Each run below is a few steps of one of 7 hidden systems, one row a step.
M, run 1:
[[-72 -13  20  19 -25 -13  -8   6 -17 -15  13  21  -2 -13  34 -20 -12   0
   13  44]
 [  2  -4 -10 -32   3  15  39  33   2   4 -54  20  13 -21 -17   6 -52  -6
   35  -9]
 [ -8 -18 -19  18 -17 -14  40  30 -15  -9  24 -32  30 -28 -24 -23  17   7
  -50  16]
 [-35   9  50   7 -47 -11 -30  14  26  16  -5  -3  25 -22  -3  -3 -26 -18
   49  18]
 [-11   3   4 -20  21  52  56  14 -24   7 -35   1  11   7  -5 -14 -23 -34
   -5  44]
 [-11 -15  14  27  -4 -28  35  22  10 -29  15  23  12 -62  -6 -12  11  44
    2  14]
 [  9  11  16 -18 -19  16 -10  12  37  24 -23 -37  53 -17 -51   9 -18 -34
   29   0]
 [-29  17  32  30  -2  47  27  -2 -26  -9  15  -6  -1  -3   7 -28  14 -31
  -28  51]
 [  6  -3  38  -3  -1   4  27  -2  27 -23 -24  37  14 -40  10   3  -8  25
   67  11]]
Z, run 2 (9 x 20):
[[ -7  -3   3  -9  64  -9 -17  -9   0  26 -39  -6 -27  31  -4   1 -47 -13
  -31  21]
 [ 27  15  32  47   8 -14  -5  21   3  51   0  31 -18  28   5  21 -13  21
  -38  26]
 [ 37  -2  25 -26  25 -16   7 -14  15  48 -30 -32  25  40   5   5 -16  -3
   -2  37]
 [  5  31  56  16  57  -3 -26 -17  16  25  -4  -4 -40   9 -15  -6 -11  -9
  -25  29]
 [ 32  10   6  12  39  16  -5  -2  22  43 -22  43  16  40  -5  35   8  14
   -5  35]
 [ 60   2  34  24  33  14   7 -26  23  17 -27 -43   8  14 -10   5 -24  -7
  -29  -2]
 [ 30  41  53   9  22  10 -20 -16  23  31  27  -2  -6  19 -14   7  46  -4
   -4  32]
 [ 26  -2  -1  -7  66  35 -18 -49  30   1 -32   6  17  32   2  19   5  -7
    8  18]
 [ 63  22  25  52  26  27  -1 -19  18  -2   9  -1 -24   1 -12  13  16   9
  -34 -29]]
T, run 3 (9 x 20):
[[-11  31  60  43  11  25 -33  -6  32  -2   1 -11 -12 -32 -35  -6 -16 -24
   -3   3]
 [ 27  12  -9 -23  -1  76  25 -30 -11 -17  -7  -2  20  25  11   3  31 -35
   26   1]
 [  4 -28  13  21  47 -22  17 -33  14 -52  -7   7 -14 -35  23 -17  -4  43
   -2   0]
 [ -8  33  -5 -22  16  23  -6  19  19  -6  13 -10   3 -42 -70  -4  23 -27
    5 -16]
 [-14 -19 -12  22  12  48 -15 -49 -16 -29 -10 -39   8  25  27 -17 -15 -38
  -23   2]
 [ 23  16  26  18 -20  11   4 -12   9 -41  19  28 -32 -36  16   0  12  23
   47 -48]
 [-14 -13 -53 -60  33 -12  21  -3 -15 -25  10 -25   8 -14 -21 -22  35  -4
   -9  -4]
 [-51  -7   3  45   3  -3 -52 -11   1 -25   9 -14 -28 -13  -2 -14 -33 -19
  -28 -17]
 [ 23  20 -18 -23 -57  44   3   1 -12 -13  10   3   0   3   8   9  10 -29
   47 -53]]
K, run 4, 9 rows:
[[ 39  -1  37   2  30  21  34 -30  31 -27 -30  22  12 -20  13   4   1  23
   46   8]
 [ 12   1 -15 -31  40 -32  44  17 -16 -26   8   6 -45 -37 -12 -20  11  29
  -13 -20]
 [ -6  23   3   8  17  11 -18  -4  25 -16  41 -12  13 -35 -50  -9  56  -8
  -12   1]
 [ 36  14  39  35  13  43 -11 -30  37 -29 -19   0  -8 -24  -8   9 -23 -10
   26 -38]
 [ 43   1   1 -10   2   1  57 -14 -25 -39  13   2 -33 -15  34 -17  26  27
    9 -28]
 [-37 -15 -35 -24  30 -26 -19 -15   6 -47  27 -15   0 -37 -19 -24  35   8
    2 -15]
 [  5  31   4  36 -11  47 -36  -3  11 -18  14  -2 -29 -15 -30   6  -3 -34
   -5 -54]
 [ 40 -12   9  28 -35  40  29 -34  -6 -43   5  -9  20   0  45  -5  11   3
   26 -28]
 [-27 -26 -24 -34   0 -40   3 -14 -18 -48   5 -14 -30 -25  32 -29 -11  12
   22 -33]]
T, run 5 (9 x 20):
[[ 25   7  27  66 -23   8 -10 -12  13   6  39 -21  17   2  -2   3  32   6
  -40  11]
 [ 32  19   4 -38  33   6 -36 -41  28  14   0   9  -3  29   3  22  32   5
   42  -7]
 [ 19  -5 -32  23  56   2  26   6 -19 -10   1  29 -40   4  -4   3   3  26
  -59  -7]
 [ 20  -6 -19  37 -16  -2 -35   2  40   5  16 -16  49 -16 -44  22  16   7
  -14 -25]
 [ 46  22  17 -18  16   7 -18 -41  -4  16   3 -45 -32  40  15  -2   5 -23
   -8 -24]
 [  1   4 -19  33  14   0  -3  -5 -13 -18  41  53 -27   4  22   9  50  37
  -22  -2]
 [ 14 -15 -56 -25  30 -27 -33   0  29   5 -14  -4  21  -4 -39  23  -4  17
    1 -40]
 [ 24  14   6  37  -8  -1  -5   6 -21  13  23 -43 -37  14  -7  -8 -10 -18
  -65 -29]
 [ 11   4 -12  10 -36   0 -40 -23   7   2  39  20  16  24  23  21  53  12
   24 -11]]
C, run 6 (9 x 20):
[[ 53   0   7 -35  -6  -4  36   0  -4  38 -27 -45  25  29   1   3 -13 -10
    0   8]
 [-17  12  15   5  66 -22 -15 -16  13  -3  25   7 -18 -15 -21 -13  44  20
  -30  41]
 [ 40  14   4   9 -11  28 -33  -8  43  15 -23  21  22   6 -20  40 -14  -5
   44 -37]
 [ 45 -15  16  27  20  -1  31 -27 -16  -4  -5 -48 -12  22  27 -18  -8   4
  -53   1]
 [ -1   7  25 -17  -3 -45 -18  -6  29  12  33  18  24 -15  -4   8  50  34
   34  31]
 [ 32  22 -15 -38  33  38 -21 -29  12   6 -22 -23  -9  24 -21   9  -3 -35
   15 -36]
 [ 24  -9  10  67  12 -10  -1 -23   2 -29  27  12 -30  -8  28  -1  16  39
  -42 -12]
 [ 29 -14  -3 -31 -46 -34  -8  -7  20  19   0 -25  52  13  11  14   9   9
   49 -11]
 [ -4  23   0 -32  49   0 -15 -29 -22   1  22 -30 -53  25  -2 -23  25 -23
  -28   0]]
K, run 7:
[[  1 -49 -51  14   0   6  -4 -14  19 -26 -30 -13  61  -3   1  11 -22   9
    1 -19]
 [ 11  11  17   7 -39 -40  -8  17 -27  15  23 -37 -50   5  17 -15 -26  -6
  -21 -39]
 [-22   0 -10 -21   2  26 -27 -41  -4   0  19  -2  26  40  28  -1  42 -24
   25  35]
 [-25 -26 -40  26  13  -5 -21  12  -3  -7 -34  34 -13   6  11  17 -65   8
  -10 -31]
 [ 27   7 -19  -5 -65 -11  28  33 -32  30  32 -24  14  19   2   1  24  -5
  -18 -15]
 [-47 -25  20  -1  10 -16 -43 -38  18  -2 -15 -34  33  15  17 -16 -24 -17
   15  42]
 [ -4  26  -4   1  -8   8 -11  27 -25  32  -4  56 -56  33  18  20 -25  -2
    6 -16]
 [  2 -32 -48  -6 -14  10  34  12 -11  11  -6  -6  71  16  -1   6  17   5
  -17  33]
 [-25  -6  32  14 -10 -57 -34  21  15  26  -9 -26 -10 -13 -10  -8 -57   0
   -6   4]]
Y, run 8:
[[  5   1  34 -14 -15 -35  34 -10 -24 -34  19 -23 -44 -23  45 -36   2  17
   17 -14]
 [-36   3 -12 -67  27  20  13 -18 -10 -14  -8  13   8   3  10 -17  24 -20
   49  35]
 [-62 -14 -27  16  -1  21 -13   9  -9 -46  -7   7 -10 -38 -11 -14 -34 -23
   -4 -22]
 [  7   3  16   5 -83   7  39  16 -27 -18  22 -17   8 -20  33 -20   3  -6
   29 -18]
 [-32 -26  11 -46  21 -36  17 -24 -15 -11 -17 -25   4   3  41 -32 -17   5
   25  40]
 [-51  26  -5 -31  18  17   7  26 -21 -16   0  41 -47 -27 -13 -15  -7 -20
   21   0]
 [-31 -19 -25  11 -52  41  28  24 -13 -18 -12  -1  53 -18  -1  -7 -14 -27
   12   7]
 [-16 -17  38   9 -31 -48  22   9 -15 -14   1 -40 -16 -27  30 -36 -37  10
    3   6]
 [-18  23  28 -54   9  13  33  10 -25  15  -6  22 -22  11  19 -17  10 -19
   38  46]]
C, run 9 (9 x 20):
[[  3   8  -3 -50 -44 -22  13  13 -12  18  16  24   9  13  28   9  30  12
   61   5]
 [-17  -5 -55 -43  55   4  -2 -11 -20 -27  -2 -14 -33  -1 -15 -14   0 -14
  -21 -30]
 [-16  -3 -14  63 -43 -10 -33  18   0 -13  31  30 -14 -19   2  16  -2  19
  -13 -39]
 [ -2 -25 -21 -21 -46   0   7  -2 -26  18 -16 -29  32  45  39  -1 -28 -23
   13   4]
 [-41  11   1 -30  39 -40  10  13 -31   0  22  21 -58  -6  12 -26  15  16
  -13  28]
 [ -7   1 -56  -5  -9  16 -16  33  12   4  -8  50  18  -9 -34  33  -3   5
   19 -35]
 [-16 -29 -12  40  -7  -4  -8  -1 -20  -2 -16 -39  -9  15  15 -12 -59 -17
  -54 -13]
 [-23   5  25  -1 -36 -32   9  33 -14  37  24  36   7   8  21   3  16  17
   11  52]
 [-19  -1 -39 -63  49  17   7   8  -3  13 -45  14   6  11 -27   6 -19 -21
   18  10]]
Y, run 10 (9 x 20):
[[ -9 -33 -15 -14  44 -28 -10 -35  28 -30   0  24  28 -16  14   5  29  44
   23  20]
 [ 10  33  -6 -22   3  22 -27  -1   6 -12   6 -30 -33 -15 -40  -7  -2 -38
   11 -61]
 [ -9 -24 -31  32 -29  24  -2 -27 -26 -19  27   3  20  32  45   0  30   0
  -18   9]
 [ 14 -11  15 -19   4 -47 -18 -18  28 -23 -16  -1 -13 -27  18   0 -22  32
   52 -39]
 [  5  17 -46 -51  14  22  21   0 -42   0  14 -14 -30  24  -4 -12  27 -26
  -16 -21]
 [-57 -32 -34  23 -16 -19 -46  -3  10 -19  19  30  31  -7  13   8  12  17
   13  10]
 [ 27  12   8 -18 -48  -6   0   9  -8   3 -14 -27 -25   1  13  -1 -45 -16
   33 -63]
 [-15 -26 -44 -24  15 -24  32   1 -44   1  17  12  -4  33  39 -12  29  22
  -28  29]
 [-39   4  -5 -30   0 -36 -44  22  30   9  -6  27   2 -29 -29  12 -18   6
   46 -11]]
R, run 11:
[[ 25  16  18 -35  45  -4 -24 -10  36  46 -38   5   7  24 -24  25 -19  -6
   23  17]
 [ 11   2  13  35  36 -15   1   7  -2  41  -1 -14  -1  28 -15  -1  -1   7
  -74  44]
 [ 18   3  57  11   1 -23 -10 -13  38  26   0  18  33   1  10  15  13  27
   35  50]
 [ 23  18  17 -37  71  14   3 -32   6  20 -17  -8 -14  35  -4  -2  17 -12
   -5  39]
 [ -6  -6  -3  38  54 -16 -17   2  28  14   5  27  18  -6 -33  14  21  29
  -45  40]
 [ 62   9  50  16  17   4  -5 -34  49  13 -17 -28  31   2  -7  12   0   5
   17   6]
 [ 10   9  19   3  51   6   7 -37 -11  -4  28  -9 -17  22  17 -17  53   7
  -34  42]
 [  4  -7  -6   5  46  -1 -28 -24  47  -9   0  40  32 -11 -17  23  35  30
   20  17]
 [ 60   1   2   7  49  14  -4 -40  23  -2 -10 -43   2  11 -18   4   7  -3
  -29 -22]]
R, run 12, 9 rows:
[[-17   9  -2  28   1  22  36  40 -12  -5   9  -7   5 -39 -45 -17  -3 -14
  -49  13]
 [-10   3  57  24 -33  28  17  -6  21 -28 -15  -9  28 -45   7 -15 -23 -13
   47  11]
 [  3  28  12 -20  24  57  50  -3 -33 -30  -3   9 -43 -12   4 -23  10 -28
    5   0]
 [-34 -17 -28  13  11  17  25  28   8 -36  -4  25  30 -54 -37  -9   4   7
   -3   9]
 [ 23  12  38  11 -14  31  12  -8  20 -31 -15 -39  -3 -44 -20 -14 -34 -27
   22 -41]
 [-17  13   4  23 -24  49  37   3 -39 -33  31  -1 -14 -16  13 -27  31 -25
  -17   8]
 [-23 -16 -16  -7  -5  23  18  -3  10 -52 -20  35  14 -45   9  -2  -7  10
   54 -14]
 [ 20  17 -19 -12   6  29  26  12 -14 -27  -4 -32 -29 -30 -35 -20 -11 -25
  -15 -57]
 [-39 -12  -8  43 -53  16   3  16 -11 -32  29 -13  23 -36  -1 -20   7 -11
  -11  -3]]
Z, run 13:
[[-31 -29 -51  41   5   6   4   1 -26 -37  27  30  -3  -3  22  -3  23  23
  -39  -4]
 [ 25 -22 -29 -15 -56 -39  -8  -1  -6  -4  12 -22  10   5  28   6 -10  18
   26 -60]
 [-37  11 -24 -34  -4  -7   3   6 -47 -12  37 -30 -38   1   1 -34  19 -31
  -24  -5]
 [-52 -34 -32   9   1 -36 -31  -6 -10 -18  10  45  -8   8  44   4  -4  30
   10   8]
 [ 20  -9 -41 -18 -28 -22  25  36 -30   9 -15  -4 -29   5   7   2 -41   5
   -9 -56]
 [-43 -13  -6   7 -24 -45   3  25 -30  16  36 -28  -1   3   6 -25   8   3
  -45  36]
 [-41  -9   1 -36  -6 -39 -38   1  -3  18 -17  20 -15  21  31   3 -39  -1
   47   6]
 [ -9   0 -15   3  18  -3  43  41 -39   9 -18  22 -45  -1   1  -9 -41   1
  -41   0]
 [-12 -30  11  22 -23 -66  -1  28   9  37   5  -1  32   0   6   6 -15  34
  -18  40]]
M, run 14, 9 rows:
[[ 53  -1   2  47  -3  37  -3 -13  41  -6  -6   6  48  -6 -20  29  20  11
    2 -14]
 [ 35  25  60  17   5  22  -4 -44  10  -9  14 -53 -17   0   5 -18   9 -25
   -4  -7]
 [ -2  28  17 -38  32  24  -5 -32   8 -14  19  27 -16   6   9  -3  55  -3
   48  21]
 [  9 -12 -32  20  59  39 -17 -35  26 -39 -17  20   8 -11 -18  16   4   7
   -5 -22]
 [ 52  25   7  31 -33  26  -7  -9   4 -18  33 -20 -18 -11  -9   6  23  -6
   -5 -66]
 [  2   0   6 -25 -11  14 -25 -57  -3 -18  17 -30   6  29  43 -10  30 -20
   37  -2]
 [-31   5 -24 -21  56  23 -20 -26 -13 -37  -7  27 -54  -1   9  -7  -4 -11
   13 -21]
 [ 28 -10 -63   8 -18  15   5   7  -6 -25  15  26  -2  -5  -2  21  24  19
   -3 -66]
 [  2 -22 -13  14 -34 -13 -36 -31  -6 -17  18 -59   0  15  24  -9 -14 -17
   -9 -46]]

Which system made each of these runs?
run 15 (2 x 20):
[[-41 -16 -63   6  -4  17 -27  12 -10  12  14  20  43  26  -9  14  24 -12
  -22  25]
 [  1  -9  28  58 -22   7  -4   5  -2  -8 -23   7 -27  -6  30   2 -71   0
   -5 -27]]
  M
run 16:
[[ 51   3   2  -4 -47   4  41  29 -21  41 -14 -32  19  25   2   7 -21 -13
  -14 -10]
 [-34   5  52 -10  21 -30 -10 -23  -1   5  18 -39  -8  -3   8 -34  11  -8
   -3  56]]
  Z
run 17:
[[-10  -5 -29 -40  -5  10  -6   7   2   1 -24 -55  18  -4 -35 -10 -34 -47
    4 -27]
 [-48  16  30  51 -24  19  -7  12 -18 -13  29  32 -27 -14  18 -15   5  -9
  -10  26]]
  Z
run 18 (2 x 20):
[[-49  18  35  12  21  24 -42 -34  12 -18  16 -18  -1 -11 -10 -24  17 -35
    6  34]
 [ 28  12   1  41  17  73  11 -14   7 -17 -17  52   0   8   4  25   5   1
    6 -10]]
  R
run 19 (2 x 20):
[[ 43 -27  -4 -19 -25 -61   3 -10  15  11   2 -34  31   5  20   5   5  39
   18 -19]
 [-13  33  21 -18  26 -44 -15  20 -16  40  31   6 -55  12 -12  -9  18   4
  -26  20]]
  T
run 20 (2 x 20):
[[-22  14 -38 -14 -47  25  -1  23 -42  18  37  10   2  30   4   2  35 -28
   -6  -1]
 [-25 -47  -9   2   2 -21   5 -39 -18 -46 -10 -17  -4   1  63 -24 -24  14
   11   1]]
  Z
run 21 (2 x 20):
[[-36  -4 -16  -2  42 -36 -42 -15 -18  -6  14  22 -64  18  25  -7 -10  13
  -21 -11]
 [ 18 -15 -53   6  -4 -28   3  26 -28  34   0  31 -13  44  21  26 -13  29
  -32 -17]]
  Z
run 22 (2 x 20):
[[ -7  17 -10 -40  42  -6 -15  10  23  44  -5  18  27  16 -43  15  34  -5
    4  50]
 [  4   1  19  78  26  29 -12   1  19   9 -11  28   4   5 -10  16 -19   9
  -44  25]]
  M
run 23 (2 x 20):
[[-47  -9 -26  20  23 -41 -54  10  21 -12  21  14 -10 -31 -32   1   2  17
  -21 -12]
 [ 54  16  17  18 -46  40 -17 -13  18  19 -10 -25  27  25  -1  21 -16 -29
   21 -37]]
  R
run 24 (2 x 20):
[[-21  33   1 -30  62  33 -36 -21  13   5   4  20 -22  11 -33   7  32 -29
    9  16]
 [ 32  -1 -15  57  13  48   2 -16  10 -23   2  46   3   4   9  27  17  21
  -13 -22]]
  M
run 25:
[[ 32 -22 -25  26 -55 -12  12  -1   0 -24  32 -14  34 -13  13   6  32  27
    1 -39]
 [  9  -7  13 -45  13 -52 -31 -39   8   5   5 -50 -13  21  26 -15   5   1
   20  -9]]
  Y
run 26:
[[-12  -8  20  40 -29  24  36   4 -25 -47   1 -16 -21 -40  22 -29 -34 -13
   -8 -22]
 [  4  -1  33 -37 -18  -5  53  -9 -11 -18  11 -12  16 -22  29 -28  28   7
   42  33]]
  Y
run 27:
[[-29  24  29 -10 -23 -47  -6  54   1  41  18  -5 -11 -22 -33 -10 -12  -4
   -5  21]
 [-19 -11   3   5  -7  15  18  25  -1  42 -31  25  52  25   2  14 -20 -10
    2  66]]
  M
run 28, 2 rows:
[[ 23  23   6 -49 -28   9  26  27  -5  28 -11 -49  14  -5 -39 -10  -8 -39
   17 -12]
 [-41   8   4  37  42  38 -10 -20  -8 -30  18  18 -14  -7  -1 -17  29 -11
  -32  37]]
  C
run 29, 2 rows:
[[ 21 -41 -31 -15   2 -24  28 -19   6 -21   3   8  49  -4  29   7  30  47
   17   7]
 [-12  17  -1 -44  27 -35 -42  -7  12  -2  12 -39 -37 -17 -32 -17  -1 -17
    4 -33]]
  Y
run 30 (2 x 20):
[[  2 -13  14  37 -31 -34   8  31   2  -9 -11  -4 -20 -38   3  -5 -60  19
   -3 -42]
 [ 25  15   7 -45 -27 -10  49  22 -32  39  12 -14   7  25  14  -9  29  -3
    3  30]]
  Y
run 31 (2 x 20):
[[-13 -17 -11 -14 -44 -59 -12  19   4  10  28  29  24  -6  18  12  28  42
   35   7]
 [-12  10 -40 -55  22   5 -22  -1 -16  15 -11 -34 -19  31 -18  -6 -15 -42
   -7 -24]]
  C
run 32:
[[ 28   6  35  -1  -5   2   7 -14   1   6 -35  25 -32  15  46  12 -46  10
   45 -19]
 [ 10   0 -15 -15  -4 -19  66  44 -20   4  16  21  11 -26 -14  -8  35  34
  -15  24]]
  T
run 33:
[[  6  35  -8 -31  15  24  29  32 -19   3 -11  64 -44  -9  -7  10   0   3
   29 -16]
 [-23 -33 -55   2 -10   7  12  25   3  -6  -8 -18  68 -14 -32  -1  -2  -9
  -22  13]]
  Y
run 34 (2 x 20):
[[ 18   2  13 -38 -14  48  47 -17 -15  -9 -24 -33  26  11  16 -17  -2 -39
   32  15]
 [-31 -11  42  20  25 -15  19 -18   0 -41   4  20 -16 -40  29 -26  -3  27
   10  36]]
  T
run 35:
[[-19  33  35  31  28  16  -3  30  -6  27   0  33 -47  -1 -24   0 -17 -12
  -33  28]
 [ 26   3  19  34 -20  43  34  23  21  20 -22  21  59  -5 -17  22  -7   0
    7  29]]
  Y
